(in the rows, 128 means zero)
Each path below is one point turned by a fixed rotation once a step. After each direction that follows a path, write how fast that rotation turns it, in degrees per step (0 if it stays still).
Each turn is a multiple of 5 degrees from 10 to 175, or 0.
Each row of a path follows its step; steps can be skipped.
Rotation 1:
step 0: [124 125 125 123 124 128 114 122 123 133 129 124 120 134 119 131 128 130
 126 122 125 127 133 129 128 130 130 124 123 127 130 129 131 130 126 131
 134 138 130 128 120 126 124 126 118 126 123 120 122 124 123 125 129 132
 127 130 125 117 126 132 126 131 128 135 122 128 127 132 138 136]
step 10: [121 124 127 126 126 134 121 124 135 127 136 136 129 127 131 128 113 128
 126 124 129 131 132 127 122 133 134 126 128 133 128 132 142 134 133 129
 126 133 130 126 130 132 119 131 129 128 128 127 126 129 131 127 131 135
 136 125 121 128 135 130 118 127 124 125 125 136 131 135 128 134]
step 11: [126 122 128 131 131 131 115 128 132 126 132 131 119 126 124 129 123 136
 125 133 130 121 126 126 128 130 128 132 133 132 129 125 127 129 127 133
 127 137 124 120 134 116 124 123 121 124 122 132 123 134 123 134 128 131
 132 127 122 122 117 125 127 124 123 129 122 129 130 136 129 131]
step 12: [131 125 132 122 117 132 119 121 128 132 134 132 125 128 126 132 119 124
 133 124 126 124 132 122 129 126 137 123 124 129 137 122 122 123 121 121
 130 136 129 127 130 126 122 128 128 127 120 127 129 129 125 133 133 129
 126 128 122 127 126 127 113 128 131 131 125 126 121 126 125 128]
step 19: [126 123 129 119 122 136 123 121 130 132 115 135 121 127 140 128 122 129
 128 130 135 129 131 129 123 132 130 127 128 132 127 123 130 122 131 140
 131 127 129 120 127 124 121 123 129 126 130 129 127 136 118 134 130 128
 129 128 126 131 128 136 123 126 128 129 127 130 128 128 129 136]
step 26: [114 127 126 121 127 127 121 129 139 129 127 131 129 126 124 130 120 128
 120 121 126 129 137 125 132 130 125 129 127 129 124 127 131 135 126 129
 122 131 127 123 118 117 135 128 127 129 127 126 125 129 124 133 123 124
 131 123 123 138 128 134 124 128 133 130 126 132 130 130 124 136]
step 27: [121 122 126 120 124 138 123 127 120 128 127 138 122 126 123 136 121 126
 131 125 136 134 132 125 130 135 125 129 135 138 135 128 129 133 127 132
 131 129 128 125 122 122 127 127 129 129 126 125 124 128 128 135 129 125
 127 123 125 123 125 121 135 126 127 125 123 118 125 126 127 136]
step 30: [131 131 128 122 130 136 120 118 126 134 128 126 116 127 132 132 118 129
 133 126 136 128 121 130 125 133 134 126 129 131 135 130 124 130 127 124
 130 131 130 132 128 117 125 139 129 125 130 128 130 126 121 130 130 136
 133 130 132 138 124 134 127 131 128 135 131 129 127 130 130 129]
Speeds:
[127 127 126 129 127 129 129 127 127 129 127 131 126 132 126 129 127 129
 128 130 129 128 129 128 127 127 125 126 127 129 126 127 128 127 128 128
 129 128 127 129 130 130 130 126 125 126 128 128 128 128 128 129 130 129
 126 127 129 127 126 128 126 129 129 129 129 126 129 128 127 126] => 90
[127 127 127 128 127 129 127 128 126 129 127 129 127 128 126 128 127 126
 130 128 129 127 126 128 128 127 128 129 129 127 128 129 126 129 127 125
 129 129 128 127 126 130 127 128 130 129 128 129 127 128 132 129 127 130
 127 128 129 130 130 127 127 131 130 128 128 129 127 128 126 131] => 125
[128 129 126 126 129 127 131 127 126 127 129 127 128 129 127 124 129 128
 128 127 128 127 129 129 126 129 127 128 128 130 130 129 127 127 127 127
 129 128 127 129 129 126 127 128 128 128 127 129 130 128 128 126 130 129
 126 126 128 129 128 129 129 127 130 130 130 128 126 131 130 129] => 45
Rotation 2:
step 4: [120 125 127 127 129 132 132 126 118 126 126 129 133 142 122 140 125 135
 125 131 122 119 129 122 129 121 126 126 137 137 125 126 126 117 122 130
 135 123 123 130 136 129 134 130 131 132 134 129 129 123 123 123 119 126
 129 142 132 129 127 127 125 127 119 122 118 130 125 132 129 136]
step 5: [127 121 130 131 121 131 136 139 126 128 131 123 124 133 129 124 127 123
 125 120 121 132 133 127 128 128 133 140 128 117 134 132 122 116 134 128
 134 134 132 133 133 132 129 136 128 127 130 131 125 133 129 129 118 127
 117 121 131 131 130 121 127 129 117 113 128 126 124 134 128 129]
step 9: [126 114 130 119 128 125 128 126 119 130 124 135 133 127 130 136 127 133
 136 127 120 137 126 130 130 120 124 128 130 125 126 128 134 132 124 133
 119 134 124 138 132 123 140 127 132 129 131 124 127 128 129 140 123 137
 133 130 135 137 128 133 127 130 123 123 118 124 122 125 129 132]
step 10: [133 125 140 133 123 127 129 138 117 130 134 124 124 130 135 136 119 124
 126 121 119 127 129 129 124 129 131 130 128 121 135 121 127 129 126 136
 139 121 121 134 127 115 125 125 120 135 139 124 130 129 124 131 121 129
 125 133 128 127 124 131 129 117 131 125 127 122 130 132 128 132]
step 18: [131 122 123 137 127 137 137 139 121 122 127 126 124 134 134 135 132 126
 128 129 120 134 132 123 122 128 134 124 127 130 127 124 132 118 127 130
 133 127 131 129 131 123 130 124 120 131 130 126 126 133 122 138 142 126
 135 119 139 124 126 131 127 128 126 129 128 118 119 136 130 135]
step 23: [128 129 120 131 118 122 128 130 124 134 125 122 135 134 133 134 136 132
 135 120 132 133 131 134 123 134 128 125 123 126 120 124 133 129 126 134
 133 129 129 128 131 117 132 116 133 139 128 135 137 130 131 135 126 128
 125 123 129 119 118 122 133 131 132 119 130 124 121 131 129 135]
step 25: [126 129 124 131 132 130 121 121 131 136 130 137 127 126 135 139 131 124
 131 130 121 129 128 129 124 122 126 129 113 119 128 140 128 125 132 127
 129 128 126 128 128 123 144 132 135 129 129 122 123 126 123 125 124 138
 127 132 136 127 120 126 138 133 131 136 126 126 132 122 134 133]
step 28: [128 127 118 137 121 120 136 131 130 126 144 126 134 133 129 139 135 127
 130 126 124 124 132 129 122 125 127 132 121 130 124 134 140 122 130 123
 134 136 124 134 127 117 125 128 132 122 128 130 124 125 124 132 119 128
 126 131 123 129 122 120 127 134 131 122 130 133 130 118 132 125]
Speeds:
[127 131 128 129 128 130 127 129 129 131 130 130 126 127 127 130 127 126
 125 127 127 129 129 127 129 128 125 127 127 126 128 130 128 126 128 128
 129 130 129 128 128 128 126 128 127 127 128 127 129 127 126 128 127 129
 125 131 127 127 128 127 129 127 128 127 128 130 129 128 128 127] => 125
[128 130 129 127 129 130 126 129 127 128 129 126 131 128 127 129 130 128
 129 127 129 127 129 126 128 129 128 125 128 129 128 124 126 130 129 128
 128 127 127 126 127 128 127 129 127 128 129 129 129 126 128 128 125 127
 126 129 128 129 128 127 128 127 130 128 126 125 127 130 128 127] => 110
Rotation 3:
step 15: [129 130 129 122 130 120 128 119 122 128 119 133 125 121 127 129 122 129
 125 129 122 131 124 124 124 127 122 131 131 120 127 139 117 142 124 123
 110 133 130 126 121 129 123 137 127 121 125 130 125 121 127 122 127 122
 130 133 123 130 129 133 133 125 137 132 120 141 131 124 130 120]
step 18: [126 129 132 120 125 129 130 128 119 130 128 132 130 130 131 117 126 125
 132 130 121 140 122 125 121 125 131 122 128 125 117 124 120 126 122 124
 133 129 137 126 124 133 126 118 115 119 129 132 128 135 126 117 137 129
 130 124 125 140 131 136 134 138 118 132 134 129 126 134 130 125]
step 22: [134 119 135 123 117 128 135 127 132 125 125 128 125 133 128 129 136 121
 113 133 122 117 126 129 122 130 131 125 132 118 128 133 128 129 120 123
 127 125 133 127 138 121 116 126 120 134 119 124 130 128 122 125 136 125
 119 126 129 138 122 128 136 130 130 125 119 135 129 128 134 126]
step 24: [128 129 140 131 130 128 128 123 124 125 127 135 119 130 132 131 120 135
 130 136 118 131 120 131 129 126 123 126 128 139 122 125 120 128 124 140
 131 128 137 119 128 131 114 125 121 123 130 136 126 132 132 123 135 135
 131 121 135 128 123 126 137 122 118 129 131 134 131 125 126 122]
step 26: [128 119 128 126 117 132 131 123 133 123 121 126 130 130 130 122 125 128
 128 122 126 125 126 122 119 134 133 128 135 134 131 141 119 127 130 129
 123 130 140 122 124 129 118 136 136 129 124 131 136 118 124 131 125 126
 130 122 123 123 130 128 123 113 130 125 134 137 119 136 124 129]
step 28: [131 115 125 124 130 122 128 130 135 132 132 140 128 129 137 130 134 120
 125 126 128 134 132 136 131 123 133 124 127 130 121 121 125 127 130 129
 126 127 135 120 127 126 117 131 121 130 117 118 120 128 123 135 133 127
 119 128 129 129 135 135 140 124 132 131 119 143 129 127 131 129]
step 29: [128 127 135 114 124 128 136 119 125 133 133 129 134 130 125 125 134 127
 131 141 119 130 122 133 125 121 122 125 136 135 129 118 122 118 120 130
 126 136 134 136 129 121 122 130 129 123 127 128 131 132 133 129 126 128
 130 129 126 139 122 136 127 120 137 129 122 131 127 136 121 138]
step 30: [129 132 133 127 120 130 121 119 122 132 122 125 125 136 129 127 120 129
 135 133 129 137 121 133 124 129 122 122 127 128 127 124 116 122 123 139
 128 131 129 127 121 129 126 128 135 118 128 131 132 136 114 121 131 124
 120 128 135 116 135 130 134 123 124 134 127 132 118 121 124 123]
Speeds:
[126 127 128 127 127 127 129 128 131 131 129 127 127 127 130 129 129 129
 129 127 129 129 128 127 128 130 127 129 130 128 128 127 127 128 130 125
 129 129 130 126 128 129 126 129 128 131 131 127 129 128 129 128 127 126
 127 128 128 130 128 129 126 128 130 126 128 128 127 126 127 129] => 125
[127 127 129 127 128 128 126 126 131 127 125 128 131 128 127 128 127 129
 130 127 129 128 129 126 127 128 127 127 129 129 127 129 127 127 127 127
 129 126 128 127 129 130 130 126 127 129 127 130 128 128 129 128 129 128
 131 126 128 126 129 129 125 128 128 129 127 129 129 127 127 127] => 60
Rotation 4:
step 0: [126 127 122 135 130 132 128 128 130 118 132 120 128 138 128 135 127 127
 120 128 129 124 124 135 134 126 121 129 122 124 124 132 129 126 128 135
 123 133 130 130 130 118 126 127 121 133 131 123 117 137 129 131 119 125
 140 132 117 127 132 138 126 130 124 139 129 128 122 126 126 126]
step 6: [123 125 125 129 133 140 123 131 127 124 132 118 133 134 135 123 129 122
 133 136 128 131 129 139 127 133 125 124 134 127 132 119 125 120 129 131
 134 137 127 129 116 128 132 121 122 128 129 117 135 125 124 133 130 133
 119 133 127 131 133 133 127 133 128 127 133 137 130 134 126 123]
step 10: [117 127 122 130 138 132 121 129 133 119 124 126 135 130 130 132 130 123
 129 126 127 129 124 142 120 125 126 120 135 125 132 119 133 120 130 126
 135 129 130 128 128 123 136 129 126 136 116 122 121 129 129 138 128 133
 127 122 126 124 124 127 122 121 130 128 132 134 121 129 123 125]
step 17: [116 121 122 129 128 135 130 133 134 123 136 128 119 141 127 123 127 124
 124 130 138 132 131 132 131 135 132 128 124 126 128 131 129 128 123 126
 128 127 125 126 134 124 134 124 123 139 122 129 120 130 126 135 127 117
 123 123 130 124 131 135 128 123 133 127 141 127 126 132 127 124]
step 19: [128 122 132 137 130 140 127 131 137 128 131 122 138 122 132 122 127 130
 128 124 136 128 140 129 124 135 116 122 130 118 128 127 133 130 127 127
 132 137 125 130 123 130 129 129 120 138 130 117 130 136 135 133 130 132
 127 132 135 131 137 129 128 131 128 129 133 122 131 133 130 125]
step 20: [120 129 129 124 134 121 126 131 131 129 132 132 124 134 127 128 131 138
 125 128 129 133 128 127 131 123 126 130 127 130 134 127 144 131 133 132
 134 139 133 126 117 121 134 120 132 126 128 130 124 130 123 130 126 137
 124 122 122 121 127 134 121 124 131 123 127 122 132 140 117 132]
step 31: [118 124 129 129 140 139 126 125 125 117 132 113 131 125 146 129 128 129
 128 127 121 130 127 127 135 122 131 123 132 126 125 125 136 125 128 130
 130 135 136 132 121 123 134 126 123 122 123 125 122 127 119 132 128 130
 125 130 131 128 129 130 127 132 129 125 131 129 130 121 123 129]
step 32: [123 124 128 122 126 132 135 136 137 129 135 129 129 131 126 131 130 133
 131 128 134 120 139 135 131 133 114 126 128 121 132 126 133 122 132 134
 130 136 132 130 119 127 119 127 131 142 132 121 128 122 123 127 129 124
 137 133 128 131 136 132 124 130 122 134 128 127 130 132 126 123]
Speeds:
[126 126 128 129 129 130 128 128 129 129 127 126 129 125 128 129 129 127
 131 127 126 128 129 130 129 128 128 128 130 128 129 127 128 128 126 128
 129 127 128 128 125 129 129 129 129 129 130 128 131 126 129 129 129 129
 129 127 126 127 127 128 128 128 128 131 127 125 129 128 127 129] => 85
[129 130 128 130 127 128 131 128 127 128 126 129 128 127 127 130 128 127
 128 127 127 130 129 128 130 129 125 128 127 127 129 127 130 130 125 128
 128 128 130 127 130 129 127 130 128 128 130 128 131 132 129 128 127 129
 127 129 128 128 129 128 129 127 127 127 128 128 127 126 128 127] => 100
Rotation 5:
step 2: [134 134 129 129 123 120 132 135 120 128 132 123 129 128 130 121 126 134
 138 128 120 125 138 124 135 123 123 134 128 128 129 129 130 125 133 125
 120 126 128 121 139 131 126 134 136 129 119 132 133 130 127 117 138 124
 125 129 129 125 122 125 134 135 131 118 126 133 131 120 140 129]
step 6: [141 127 124 129 135 130 133 127 131 119 131 126 125 128 133 126 120 134
 130 132 127 138 129 122 132 126 124 135 137 129 123 126 133 130 122 135
 131 125 127 133 128 130 128 128 127 119 131 119 134 130 138 131 123 129
 125 144 125 127 126 128 137 137 116 138 130 130 133 120 135 129]
step 10: [129 129 131 127 122 128 126 127 121 129 125 126 128 125 136 127 135 128
 129 115 118 126 131 126 133 140 127 128 132 116 131 125 133 127 124 126
 123 115 113 129 137 128 134 130 124 130 130 128 128 135 133 127 123 134
 127 138 134 124 136 124 140 125 131 127 138 121 131 131 131 124]
step 11: [128 119 122 131 117 127 118 136 129 135 126 119 129 128 129 126 126 137
 137 122 119 131 132 120 121 135 123 131 129 129 130 127 136 132 137 134
 124 124 126 130 126 129 134 128 129 128 121 130 135 119 122 127 134 126
 127 128 128 129 116 130 138 139 124 128 124 134 130 135 137 126]
step 16: [130 132 130 123 130 129 130 121 129 140 127 126 116 131 135 122 127 136
 141 119 125 120 123 125 137 134 129 127 127 124 130 121 132 129 132 120
 129 123 134 129 136 134 133 126 128 128 128 126 121 135 135 135 132 130
 115 137 133 127 123 130 126 135 140 128 123 128 127 125 133 132]
step 18: [126 124 124 129 138 121 126 136 125 125 120 126 127 125 134 116 124 127
 130 125 122 126 128 120 129 131 128 127 126 119 123 126 141 128 131 127
 128 130 139 128 144 131 123 123 134 133 121 122 135 129 123 125 135 135
 120 133 126 138 132 128 134 125 130 125 128 127 119 125 130 135]
step 22: [132 126 122 123 127 131 136 132 122 129 126 111 119 134 135 136 126 130
 125 122 120 131 133 128 126 126 125 134 127 129 122 123 125 122 127 127
 134 123 127 128 125 129 126 121 133 119 130 127 133 123 137 130 124 128
 127 137 126 124 130 125 126 133 139 127 120 125 121 118 136 141]
step 23: [128 132 126 122 128 139 135 140 120 123 128 131 121 136 126 128 122 129
 143 128 128 128 127 124 126 126 139 136 127 120 123 124 135 125 126 134
 117 123 136 132 133 130 130 129 122 121 123 128 130 135 130 131 122 135
 127 130 132 116 124 126 132 130 120 124 135 136 131 125 126 131]
Speeds:
[128 129 128 130 127 128 129 125 132 130 127 126 127 130 128 128 128 129
 129 128 130 129 126 127 129 131 129 128 130 129 129 128 128 127 127 130
 129 129 128 127 127 128 128 126 128 129 129 129 129 126 125 127 127 127
 127 130 127 127 126 128 128 131 129 127 128 126 128 129 129 129] => 135
[129 125 128 130 129 129 130 128 128 128 129 125 129 129 131 128 127 127
 125 128 127 130 129 127 127 127 130 127 127 131 127 129 130 130 127 128
 127 128 127 129 130 128 129 127 126 128 128 128 128 127 129 128 128 127
 126 127 128 129 130 130 129 129 127 128 126 129 129 127 129 128] => 155
[128 125 128 124 128 127 129 129 128 129 126 129 126 129 126 127 127 129
 125 129 127 129 131 128 127 129 128 128 129 128 130 129 129 128 128 129
 128 127 129 127 125 128 130 126 126 129 127 127 128 128 126 129 128 127
 127 126 130 127 126 128 126 127 127 126 126 128 127 129 127 127] => 175
[125 128 127 129 127 128 127 128 126 130 127 128 127 128 132 128 128 129
 128 128 130 128 129 128 127 128 126 127 125 127 128 127 129 127 130 126
 128 129 128 128 127 127 127 126 129 127 128 126 129 126 128 128 126 127
 127 127 128 129 128 128 126 129 129 131 127 127 126 129 126 128] => 170
Rotation 6:
step 0: [123 126 129 125 124 127 138 132 134 125 126 130 133 133 126 122 130 123
 137 122 133 124 128 126 129 125 123 131 125 133 135 135 134 132 116 117
 127 136 130 137 120 126 122 128 137 119 129 129 134 131 128 127 126 120
 114 128 124 134 132 121 144 124 135 126 131 119 121 120 126 126]
step 1: [123 116 131 130 128 124 139 127 126 135 135 132 130 128 126 130 133 132
 129 118 129 144 133 120 131 120 129 124 126 129 135 132 134 128 131 130
 135 126 131 127 132 131 129 134 129 135 133 129 132 130 129 134 129 132
 132 122 130 115 140 134 123 122 126 140 132 132 142 120 129 127]
step 2: [133 121 123 131 132 128 132 126 123 125 120 130 129 132 124 134 135 118
 136 136 126 123 132 126 126 135 130 125 147 133 126 125 127 128 119 122
 121 133 127 123 137 128 122 118 127 130 130 122 122 135 146 132 122 130
 128 125 125 127 122 130 123 128 133 136 124 135 130 132 129 121]
step 4: [131 126 132 130 131 124 126 132 127 147 127 135 130 124 119 125 122 127
 125 124 120 129 133 130 125 131 125 123 131 140 123 121 134 133 132 122
 123 132 144 123 125 128 130 124 120 134 135 128 131 137 110 123 122 125
 129 128 127 123 132 122 129 134 120 132 125 131 122 132 127 132]
step 10: [125 119 130 126 134 134 127 123 132 129 117 126 134 125 125 127 121 129
 123 126 137 118 125 128 139 131 125 127 133 143 122 127 140 134 135 123
 118 134 136 126 135 129 137 132 118 121 127 127 128 137 131 128 123 132
 132 136 127 124 127 128 138 126 126 136 127 129 125 124 122 119]
step 23: [138 128 135 137 137 131 130 129 121 129 121 136 131 137 116 130 134 129
 129 134 134 127 129 127 128 136 120 119 130 133 126 121 138 138 124 123
 110 123 124 133 122 136 136 135 134 124 122 132 132 130 130 125 128 124
 128 119 132 130 129 125 131 132 128 131 131 129 127 122 126 132]
step 26: [129 137 139 123 130 138 133 133 127 130 136 124 124 133 131 120 130 118
 128 129 120 129 127 135 125 127 128 130 124 126 128 138 138 133 122 126
 123 134 131 130 133 132 129 134 133 128 141 130 126 122 131 128 135 122
 129 121 135 123 133 120 123 108 132 122 118 131 129 123 125 129]
step 28: [129 123 123 134 134 130 125 124 129 123 133 127 131 125 127 133 121 130
 124 126 136 126 136 121 132 131 121 127 130 136 137 122 131 136 131 130
 122 128 133 119 136 130 132 129 127 126 123 128 136 136 141 132 132 135
 127 130 131 124 137 130 133 125 133 124 115 129 143 115 130 116]
Speeds:
[128 129 127 130 131 127 127 129 128 130 127 129 126 130 128 128 129 128
 130 128 130 126 127 127 128 129 128 128 127 126 129 127 128 129 129 126
 128 128 129 126 129 127 128 131 127 127 127 126 126 127 128 128 127 130
 129 130 131 128 130 129 128 129 126 127 129 130 124 128 127 127] => 55
[127 126 126 127 127 125 127 128 128 128 129 126 128 127 129 129 128 125
 127 128 128 126 127 129 131 129 126 127 127 130 128 127 125 128 128 128
 127 126 130 127 128 127 131 126 127 128 129 128 128 129 129 128 126 127
 128 129 129 127 129 128 127 128 130 129 130 130 129 129 129 128] => 125
[129 129 126 129 129 130 129 127 127 127 129 129 129 129 129 127 127 128
 129 127 127 127 130 128 129 130 130 125 129 129 126 127 127 129 125 130
 128 128 127 130 128 128 128 128 131 127 130 130 127 128 126 128 124 128
 128 129 127 129 130 131 129 129 128 129 130 127 128 128 128 129] => 175
